(in the rows, 128 means zero)
Each named move below is a turn or a mirror, shown by a few rows before and after it. Which moves, in which order, take the first row of each later pair to the second? The first pair is answered.
move vigin:
[110  98  73 148 117 168 147 125 123 114 121 119 152 112  94 138] |-> [112 114  75 131 118 169 148 125 111  98 122  99 154 107 100 130]
[131 165 147  94 146  81 141 122 119 121 120  99 128 158 135 112] |-> [121 114 144 144 154  94 130 123 131 176 114 136 119 161 119 156]
[ 98 129 122 158 151  85 151 121 146 161 135 148 104 144 105 116] |-> [112 162 132 127 153  86 157 124 142 134 136 124 111 133 115  93]
move vadom:
[114 107 128 127  84 147 133 132 134  85 161 136 124  87 143 156] |-> [103  90 141 140  84 138 111 131 151 109 174 142 111  92 146 164]
[149 136 150 128 145 111 117 128 129 160 138 141 121 128 127 141] |-> [158 123 138 125 141 124 136 118 137 154 114 152 135 121 127 139]
[137 124 138 128 169  64 113 121 141 126 146  96 142 135 128 125] |-> [145 103 130 129 178  87 115 123 147 135 122 113 152 149 124 129]
move Rega:
[137 162 160 119 128  87 115 136 137 181 129 171 106 185 174 115] |-> [135  88 162 127 160  49  87 142 144 164 139 114 117 160 150 124]
[152 172 124 120 141 122 139 123 134 146 112 164 136 175 145 116] |-> [145 125 116 109 170  69 105 135 144 120 140 103 156 156 136 116]
[102 146 117 119  97 115 123 114 133 122 142 124 122 136 156 147] |-> [111 106 117 125 106 107 111 114 137 116 140 107 128 132 136 157]
move gugus:
[125 142 134 130 127 113 122 122 122 113 139 127 122 137 160 104] |-> [119 123 133 134 118 113 110 124 123 122 146 112 126 127 154 112]
[149 146 145  62 176  86 118 119 138  99 127  74 164 111 132  98] |-> [142 137 166  84 169  61 105 126 146 131 142  71 140 127 123 102]
[136  71  98 132 162 153 119 129 127  84 124  95 143  85  87 132] |-> [166 156 100 100 194 133 149 121 144  92 109 136 154 149 111  98]
Then:
Between the rows of a pair lie 2 to 3 moves.
[139 155 106 157 131 177 142  96 132 175 115 197 130 164 130 145] |-> [123 208 119  91 108 139 123  95 116  83 147  99 118 125 152 101]  gugus, vigin
[160 138 129 121 166 101 143 131 144 156 130 135 127 178 141 119] |-> [133 100 118 165  94 172 138 144 118 160 117 146  96 126 123 151]  gugus, Rega, gugus
[ 81  71 154 139  44 120  80 122  99 112 139 102 108  77 114 113] |-> [145 186 131  69 139  80 136  93 132 102 100 147 162 171 150  67]  gugus, Rega, gugus
[121 187 141 103 131  77 110 123 126 117 159  91 113 125 148 110] |-> [100  96 140 167 125 100  85 143 124 165 158  96 102 109 118 156]  gugus, vigin
[111 122 174 170 136  87 106 136 124 196 147 179 111 171 131 136] |-> [131  72 123 155 142 188 150 120 118 137 103 180 171 126  97 135]  vadom, gugus, gugus
